In the data rows, the value 128 means zero.
Some points:
[129 171 94 185 90 225 145 119 90 126 203 99 114 78 163 87 91 137 111 115 137 111 112 104
 136 131 70 151 123 124 72 131 140 123 121 77 100 137 100 255 125 90 109 114 255 134 142 61
 115 94 161 161 103 255 139 125 139 170 129 111 114 157 117 107]
[136 154 169 132 99 83 201 78 84 110 97 164 101 72 121 194 68 225 201 133 146 173 167 114
 161 94 153 166 96 146 75 172 106 147 89 152 204 189 114 78 114 118 136 158 93 70 162 96
 200 123 164 185 93 255 105 127 98 122 88 104 128 120 79 82]
[138 137 108 99 115 214 117 118 173 147 101 99 128 155 112 174 178 148 156 104 113 161 209 136
 123 186 172 122 192 148 120 131 93 170 75 255 143 113 144 118 121 97 134 107 177 140 183 200
 108 128 164 146 127 99 103 118 127 125 159 148 113 87 89 194]
[182 127 98 111 137 68 53 128 255 138 102 160 132 111 113 128 162 80 108 137 158 130 185 114
 188 144 102 81 76 123 68 160 117 149 89 99 91 92 207 163 145 215 131 110 178 153 167 202
 104 135 141 84 165 88 149 62 132 94 103 144 97 114 49 86]
[90 97 148 177 56 96 179 178 82 120 94 119 99 61 130 129 48 142 142 164 146 118 72 114
 126 132 133 135 141 92 54 155 221 116 255 73 90 255 99 144 121 95 103 130 79 144 118 68
 91 170 135 174 125 117 77 172 122 168 99 90 141 151 91 134]
[125 148 117 121 87 114 52 212 105 135 140 206 181 143 143 95 109 123 98 130 106 156 176 184
 100 114 218 157 101 92 77 104 255 125 48 115 106 74 175 81 151 73 97 146 69 114 120 239
 68 104 132 159 193 59 196 53 138 115 133 119 130 114 83 133]
[127 91 158 97 192 100 105 150 114 123 91 118 122 115 105 110 222 68 108 231 115 120 101 114
 137 141 118 179 160 135 166 77 82 104 144 94 99 77 71 114 119 255 234 122 77 115 90 255
 142 161 123 93 159 136 204 66 108 132 123 170 102 142 255 109]
[129 170 135 170 169 170 91 135 141 115 129 108 82 77 101 94 158 112 136 111 239 160 134 125
 141 121 147 119 94 164 149 129 255 109 195 69 99 95 116 108 108 147 126 167 75 115 101 67
 190 106 89 255 94 108 80 179 122 80 100 123 103 83 255 99]
[170 117 137 75 248 98 113 164 137 121 193 121 200 218 123 129 193 74 146 95 165 142 95 114
 101 158 79 103 107 231 110 132 132 110 187 119 170 76 255 74 108 111 112 153 108 96 90 80
 117 101 97 101 230 154 110 54 120 127 151 132 112 147 60 129]
[142 125 100 160 138 135 93 128 208 132 151 115 218 153 124 113 188 89 91 87 84 120 170 175
 115 153 92 105 188 128 149 122 64 124 87 204 119 118 215 94 161 181 127 89 138 154 129 156
 128 139 71 69 177 89 93 60 138 173 199 129 101 119 93 157]
[119 106 123 97 182 102 255 68 104 107 73 127 115 75 142 135 103 105 176 176 114 134 175 103
 129 125 143 105 72 93 133 112 170 129 180 109 138 131 130 108 131 255 146 139 167 72 179 165
 108 143 128 55 96 96 147 180 110 108 105 155 164 150 154 179]
[94 117 197 146 109 77 53 113 91 85 186 101 255 203 137 123 64 123 119 95 76 126 105 136
 109 148 196 158 107 92 255 114 183 111 118 78 107 131 94 111 111 109 98 109 162 255 102 106
 126 156 159 104 101 83 93 141 137 255 104 93 145 87 83 249]
[127 89 115 72 187 85 156 156 186 134 98 191 86 107 156 163 92 90 77 175 160 73 70 93
 116 118 79 100 91 78 67 108 74 122 91 129 186 85 82 167 124 91 120 145 146 93 118 126
 112 140 94 68 121 115 181 108 154 105 135 106 154 244 100 104]
[129 87 122 219 81 55 69 99 134 143 125 112 60 82 109 125 90 62 110 105 106 130 75 142
 90 105 137 114 123 107 214 127 66 132 114 128 83 222 119 107 107 114 93 114 89 83 175 97
 76 122 81 81 99 60 105 156 166 81 134 142 86 100 135 69]
[130 118 122 92 86 255 79 112 85 171 83 90 184 103 161 127 92 183 116 186 113 138 145 94
 107 89 141 111 152 93 99 109 89 134 102 188 130 73 46 169 136 110 166 140 105 200 139 208
 101 117 154 105 136 85 93 70 106 136 161 124 107 105 241 117]
[137 186 117 102 98 63 96 153 88 143 77 88 253 255 110 108 102 118 147 84 95 134 88 148
 125 106 112 120 133 159 176 149 107 105 128 59 148 131 99 109 121 65 182 125 105 188 88 86
 116 98 162 162 114 100 104 127 124 95 152 114 147 113 176 113]
[106 122 116 103 134 93 213 155 113 125 186 93 53 94 99 113 161 161 93 106 119 96 73 172
 139 118 121 156 85 123 98 103 111 122 105 150 143 121 74 63 169 87 139 95 88 89 90 91
 201 144 68 122 116 151 92 84 139 103 111 83 141 121 87 135]
[117 139 145 80 86 172 255 74 96 136 218 229 65 255 139 75 249 185 178 136 115 130 123 85
 128 166 71 135 135 149 101 120 75 86 88 89 95 102 119 168 111 77 107 131 69 120 111 119
 81 124 119 121 160 102 233 102 152 94 172 194 176 131 55 173]
[126 108 123 91 80 75 189 97 178 117 98 117 69 144 137 171 129 149 98 74 71 103 76 186
 173 99 74 117 175 155 255 117 62 123 149 103 161 120 124 101 115 81 118 122 172 152 114 126
 141 158 92 82 105 56 139 79 158 109 147 131 105 95 236 136]
[124 159 112 205 219 140 90 119 124 115 135 105 87 111 143 99 169 202 164 86 130 161 99 109
 144 121 175 139 246 175 81 124 140 121 101 67 125 181 130 97 150 223 94 167 77 102 169 69
 167 115 128 111 96 141 126 255 108 125 115 166 142 133 128 88]
[125 112 94 104 80 104 89 122 101 177 154 86 74 129 113 180 83 124 113 164 182 98 77 113
 140 127 124 87 125 96 79 170 82 243 65 255 136 140 155 134 157 79 120 99 180 118 100 102
 108 109 162 73 113 209 119 230 112 117 110 149 157 140 78 109]
[112 138 167 176 143 177 101 139 106 97 82 168 103 50 136 143 68 117 127 119 127 100 255 142
 89 122 159 157 92 114 97 150 156 112 113 86 143 84 74 148 112 68 124 133 186 81 129 94
 216 128 195 255 92 135 128 114 105 161 87 90 153 161 81 113]
There is one direction along which these points spread out most. Take the direction at right angles to it along which they spread out most. Then take the direction at right angles to both along which they spread out most. Go by this last direction. For each point below, how far along it does it lie, from 0 to 99? 50 is the average, and the first point above lies past it. One standard deviation of the points above along it is 16.
[125 148 117 121 87 114 52 212 105 135 140 206 181 143 143 95 109 123 98 130 106 156 176 184
 100 114 218 157 101 92 77 104 255 125 48 115 106 74 175 81 151 73 97 146 69 114 120 239
 68 104 132 159 193 59 196 53 138 115 133 119 130 114 83 133] >> 68
[94 117 197 146 109 77 53 113 91 85 186 101 255 203 137 123 64 123 119 95 76 126 105 136
 109 148 196 158 107 92 255 114 183 111 118 78 107 131 94 111 111 109 98 109 162 255 102 106
 126 156 159 104 101 83 93 141 137 255 104 93 145 87 83 249] >> 63
[117 139 145 80 86 172 255 74 96 136 218 229 65 255 139 75 249 185 178 136 115 130 123 85
 128 166 71 135 135 149 101 120 75 86 88 89 95 102 119 168 111 77 107 131 69 120 111 119
 81 124 119 121 160 102 233 102 152 94 172 194 176 131 55 173] >> 58
[129 171 94 185 90 225 145 119 90 126 203 99 114 78 163 87 91 137 111 115 137 111 112 104
 136 131 70 151 123 124 72 131 140 123 121 77 100 137 100 255 125 90 109 114 255 134 142 61
 115 94 161 161 103 255 139 125 139 170 129 111 114 157 117 107] >> 69
[90 97 148 177 56 96 179 178 82 120 94 119 99 61 130 129 48 142 142 164 146 118 72 114
 126 132 133 135 141 92 54 155 221 116 255 73 90 255 99 144 121 95 103 130 79 144 118 68
 91 170 135 174 125 117 77 172 122 168 99 90 141 151 91 134] >> 47
[119 106 123 97 182 102 255 68 104 107 73 127 115 75 142 135 103 105 176 176 114 134 175 103
 129 125 143 105 72 93 133 112 170 129 180 109 138 131 130 108 131 255 146 139 167 72 179 165
 108 143 128 55 96 96 147 180 110 108 105 155 164 150 154 179] >> 30
[136 154 169 132 99 83 201 78 84 110 97 164 101 72 121 194 68 225 201 133 146 173 167 114
 161 94 153 166 96 146 75 172 106 147 89 152 204 189 114 78 114 118 136 158 93 70 162 96
 200 123 164 185 93 255 105 127 98 122 88 104 128 120 79 82] >> 57
[130 118 122 92 86 255 79 112 85 171 83 90 184 103 161 127 92 183 116 186 113 138 145 94
 107 89 141 111 152 93 99 109 89 134 102 188 130 73 46 169 136 110 166 140 105 200 139 208
 101 117 154 105 136 85 93 70 106 136 161 124 107 105 241 117] >> 54
